In the data rows, the value 500 means zero.
Here are some points:
[474 330 552 449 514 537  68 466 169 574 509 229 434 567 176 487 723 590 556 526 623   0 529 470]
[708 286 573 658 320 482 744 528 523 661 574 410 454 566 711 415 559 367 452 371 491 327 656 413]
[557 371 536 517 476 467 404 535 553 502 531 482 466 547 589 500 640 499 474 498 510 534 518 462]
[458 256 320 580 444 353 447 452 414 436 482 479 413 648 554 568 701 539 466 471 547 651 611 588]
[582 356 496 495 446 473 453 520 628 457 445 516 680 567 512 465 641 517 454 513 556 425 463 433]
[401 304 309 499 460 434 490 507 514 460 498 511 476 597 515 488 692 508 446 502 552 572 481 430]
[289 570 251 616 384 481 244 188 333 797 625 503 183 585 739 506 672 279 457 383 646 723 488 594]
[645 902 532 428 472 572 642 540 429 565 580 554 472 288 515 533 288 530 516 512 538 444 371 518]
[591 999 402 456 524 607 671 506 590 572 555 606 511 362 454 498 170 436 436 593 442 464 437 509]
[383 322 364 509 510 337 536 520 461 516 435 511 542 631 516 450 648 548 435 517 469 590 454 535]
[515 324 530 499 480 479 473 470 510 469 460 531 453 590 653 545 636 494 469 279 466 463 753 547]
[424 275 519 444 532 370 472 440 548 479 434 554 426 606 520 617 594 551 404 372 553 420 519 729]
[548  99 382 829 380 635 149 657 530 694 717 450  83 793 424 361 792 569 516 557   0 452 774 607]
[534 979 505 528 557 608 636 530 487 485 516 523 528 266 564 358 182 581 425 538 473 544 419 612]
[416 289 456 552 532 436 470 518 430 517 519 495 464 597 616 433 705 528 452 519 470 477 601 484]
[585 973 543 472 425 575 633 491 597 458 572 671 524 304 509 564 278 349 491 545 473 381 486 420]
[191 313 520 477 642 420 444 515 560 451 409 474 454 622 474 911 677 465 497 117 503 547 801 687]
[822 448 779 525 701 125 871 323 455 698   0 602 666 373 295 571 506 629 617 733 749 628 560 452]
[659 999 514 548 517 655 634 555 525 568 552 515 529 333 482 487 315 288 599 475 555 419 562 445]
[562 942 547 504 469 619 702 572 484 558 550 493 454 244 482 489 179 416 464 586 542 443 425 466]
[558 924 546 485 502 617 694 488 469 599 499 541 476 279 462 472 220 461 428 498 565 496 410 493]
[597 258 744 483 467 482 237 478 361 264 433 510 469 508 411 449 416 596 475 479 409 431 477 452]
[227 291 623 477 483 402 375 495 558 162 389 423 247 582 520 571 682 540 437 507 386 564 528 992]
[388 248 438 528 343 503 748 430 541 410 410 409 345 505 502 323 418 683 511 511 478 560 478 255]
[401 250 429 432 460 408 387 660 483 331 421 530 999 687 457 682 399 547 339 543 367 444 417 408]
[587 896 532 487 502 556 676 444 488 634 505 477 427 201 498 420 154 423 495 490 511 450 420 498]
[711 827 575 589 402 538 608 516 473 520 450 595 402 289 394 303  91 456 465 588 489 506 476 633]
Here are 21 more points, each followed by its number:
[433 353 407 587 653 488 483 239 598 269 656 535 622 376 456 707 633 477 767 370 693 487 480 463] 0
[934 999 811 263 286 636 734 430 595 632 516 705 379 272 594 334 283 417 630 470 217 406 519 408] 1
[618 912 674 407 683 729 833 790 475 465 431 621 339 259 338 492  34 448 398 613 445 335 474 450] 2
[583 257 462 212 594 423 309 311 588 264 620 457 317 651 557 504 336 514 639 413 556 446 322 762] 3
[453 280 657 457 456 467 295 466 317 481 511 646 449 598 390 451 553 530 486 573 434 432 498 417] 4
[555 776 578 485 502 659 588 407 556 670 565 553 435 588 412 430 598 477 734 471 438 487 416 485] 5
[463 266 371 579 537 351 406 464 470 460 506 451 427 545 535 480 656 493 504 493 509 604 557 457] 6
[556 370 537 500 490 758 487 538 506 462 480 469 839 619 750 452 669 470 488 540 493 458 504 405] 7
[434 291 455 511 516 452 485 489 510 462 487 521 437 581 596 518 636 527 465 516 473 518 560 452] 8
[572 656 538 489 468 508 529 504 476 613 503 634 458 568 385 443 716 535 617 516 489 456 492 467] 9
[490 322 469 530 489 456 510 495 481 510 520 439 458 575 513 423 607 441 448 545 571 620 539 460] 10
[582 892 509 520 492 614 651 518 532 553 498 501 448 295 456 459 263 405 466 553 507 482 472 506] 11
[429 299 528 471 511 398 424 460 490 485 513 508 474 582 620 459 645 493 484 448 548 586 502 444] 12
[537 309 545 458 516 384 431 486 576 439 485 504 623 599 617 459 649 553 501 462 477 391 422 401] 13
[413 512 625 420 522 422 379 424 427 504 322 451 427 624 605 348 796 635 382 490 425 638 463 346] 14
[417 313 452 483 471 462 472 495 510 468 470 469 447 596 583 456 673 502 450 487 494 529 464 490] 15
[197 229 472 584 322 647 288 520 581 536 261 511 359 513 468 670 443 483 511 455 362 999 584 647] 16
[408 456 683 325 465 645 402 478 554 189 630 668 426 670 530 431 520 620 377 674 533 440 533 756] 17
[555 888 525 509 454 618 679 557 492 636 488 466 479 185 475 466 166 424 517 491 536 465 425 494] 18
[427 303 364 491 535 420 433 494 460 483 508 489 434 578 522 495 712 463 466 505 498 597 509 467] 19
[538 990 582 534 494 583 633 578 468 563 488 512 496 389 451 545 301 412 457 526 460 414 449 573] 20
Which two of these numbered points are nearest to each point below, looking only along the 7 directions in which the first points spread most? Their numbers follow each, nearest first.
[512 316 341 510 602 492 486 482 574 545 532 572 563 579 612 592 624 621 541 436 398 583 493 415] > 8 12
[563 211 627 712 716 434 450 487 268 614 582 553 456 706 364 460 383 350 616 418 685 847 365 536] > 14 10
[471 304 486 527 490 444 437 494 544 468 478 449 455 625 607 477 706 515 486 497 487 518 532 455] > 8 15
[343 282 448 390 543 478 408 466 759 392 394 451 308 505 536 602 623 440 429 385 538 283 395 837] > 3 17
[527 334 487 488 527 388 247 554 207 448 511 261 497 581   0 497 712 538 516 613 551 108 415 581] > 4 3
[486 275 476 579 535 406 424 465 555 521 469 534 430 596 542 496 710 616 526 545 497 518 499 430] > 6 8
[475 261 540 375 454 459 443 463 445 473 598 480 422 640 702 582 567 507 448 384 579 549 559 447] > 12 8
[564 889 555 481 387 488 746 509 567 545 606 489 470 230 450 618 166 362 395 563 373 410 465 577] > 20 11
[414 336 370 566 456 380 437 560 449 427 417 479 426 664 530 450 664 513 502 512 493 572 466 445] > 15 19
[185 284 419 494 591 380 450 523 546 518 390 497 460 590 490 928 663 497 433 149 489 648 634 593] > 0 12
[432 273 491 503 639 490 451 450 577 541 477 380 460 659 611 486 658 597 402 501 489 645 429 426] > 15 6
